Here are some numbered points:
(1.0, -0.5, 1.7, -0.5, -0.2, -0.3, -0.9, -1.2, -0.9, -0.1) 0
(-0.5, -1.0, 1.0, 0.8, 0.5, 0.6, -0.3, 0.5, 0.4, 1.3) 1
(0.5, 0.4, -0.7, -0.6, -0.2, -0.7, -0.4, -0.5, -0.7, 0.3) 2
(-0.2, -0.2, 0.9, -0.1, 1.5, 1.3, 0.1, 0.0, 0.5, 0.3) 3
(1.4, -0.4, -0.2, -1.1, 0.0, -1.0, -0.7, -0.7, -1.0, -0.6) 4
(1.2, -0.5, 0.2, -0.5, -0.7, -1.3, -0.9, -0.9, -1.3, 0.3) 5
(-1.1, -0.2, 0.6, 0.6, 0.5, 1.4, 1.2, 0.7, 1.3, 0.8) 6
(-0.6, 0.4, -0.1, -0.1, 1.3, 1.7, 0.4, 0.5, 0.7, -0.3) 7
(1.6, -0.3, -0.3, -0.7, -0.9, -1.0, -0.7, -1.0, -1.1, -0.6) 8
(-1.8, -1.9, 0.7, 1.7, 0.1, 1.9, 0.1, -0.5, 0.7, 1.7) 9
(0.3, 1.5, -1.7, -0.9, 1.2, -0.2, 0.4, -0.7, -0.2, -1.6) 10
(-3.0, -0.1, -0.4, 2.8, -4.7, -1.4, 3.0, 4.7, 2.8, 0.7) 11
(0.6, 0.0, -0.6, -1.0, -0.9, -0.4, -1.5, -1.5, -1.2, -0.1) 12
(-1.8, -1.6, 1.4, 1.5, 0.7, 2.0, 0.6, 0.3, 1.6, 1.3) 13
(1.0, -0.6, -0.1, -0.6, 0.0, -1.3, -0.7, 0.0, -0.8, 0.0) 14
(0.6, 1.4, -0.5, -0.8, 1.2, 0.0, -0.5, -0.7, -0.5, -1.5) 15
(1.1, -0.1, -0.8, -0.5, -1.0, -0.9, -0.6, -1.1, -1.4, -0.2) 16
(0.8, 0.4, -1.6, -0.5, -0.4, -0.4, -1.6, -0.6, -1.0, -0.5) 17
(0.8, -0.3, 1.1, -0.6, -0.4, -1.0, -0.3, -1.2, -0.8, -0.1) 18
(-0.2, -0.4, 0.3, 0.1, 0.7, 1.2, -0.2, -0.4, 0.0, 0.9) 19
(-1.9, -1.9, 0.6, 1.7, 1.0, 2.2, 0.1, -0.2, 0.9, 1.7) 20
(-0.1, 0.8, -0.3, -0.7, 1.2, 0.4, 0.5, -0.3, 0.0, -0.9) 21
(0.9, 1.1, -0.9, -0.9, 0.7, -0.4, -0.8, -0.8, -0.9, -1.4) 22
New points follow, each followed by the numbers of its two nearest points above, looking only along the 3 directions in which the numbered points spread most, nearest first.
(1.1, 0.6, -0.6, -0.6, 0.2, -0.8, -0.8, -0.6, -0.8, -0.4) -> 17 4
(-1.1, 0.4, 1.5, 0.5, -1.2, -0.2, 1.3, 2.3, 1.7, 0.7) -> 6 1
(-1.7, 0.5, 0.8, 1.0, -3.0, -1.3, 2.2, 4.1, 2.3, 0.1) -> 11 6
(-1.0, 0.6, 1.5, 0.6, 0.3, 0.3, 0.9, 1.7, 1.7, 0.0) -> 6 7
(1.0, 0.9, -0.8, -0.7, 0.4, -0.3, -0.8, -0.6, -1.0, -1.2) -> 22 17
(0.3, 1.6, -2.1, -0.7, 1.1, 0.2, 0.1, -0.8, -0.3, -1.5) -> 10 15
(-1.4, 0.6, 1.3, 0.7, -1.6, -0.8, 1.8, 2.7, 2.0, 0.0) -> 6 1
(0.5, 1.6, -1.3, -0.8, 1.5, 0.2, 0.5, -0.6, -0.3, -1.8) -> 10 15
(-2.4, 0.3, 0.8, 1.3, -3.3, -1.2, 2.3, 4.4, 2.5, 0.6) -> 11 6
(-0.8, 0.5, 0.5, 0.7, -0.3, 0.6, 1.8, 1.6, 1.4, -0.1) -> 6 7
(-0.4, -1.0, 0.4, 0.8, -0.1, 0.6, 0.3, 0.4, 0.1, 1.4) -> 1 19
(-1.3, 0.4, 1.6, 0.3, -0.2, 0.7, 2.0, 1.5, 1.7, 0.2) -> 6 7
(1.1, 0.2, -0.6, -0.9, 0.0, 0.0, -1.1, -0.6, -0.9, -1.1) -> 17 4
(0.2, 0.7, 0.8, -0.9, 1.2, -0.6, 0.4, -0.4, -0.4, -0.5) -> 21 2
(-0.5, 0.3, -1.5, -0.2, 0.7, 1.9, 0.3, 0.2, 0.8, -0.4) -> 7 21
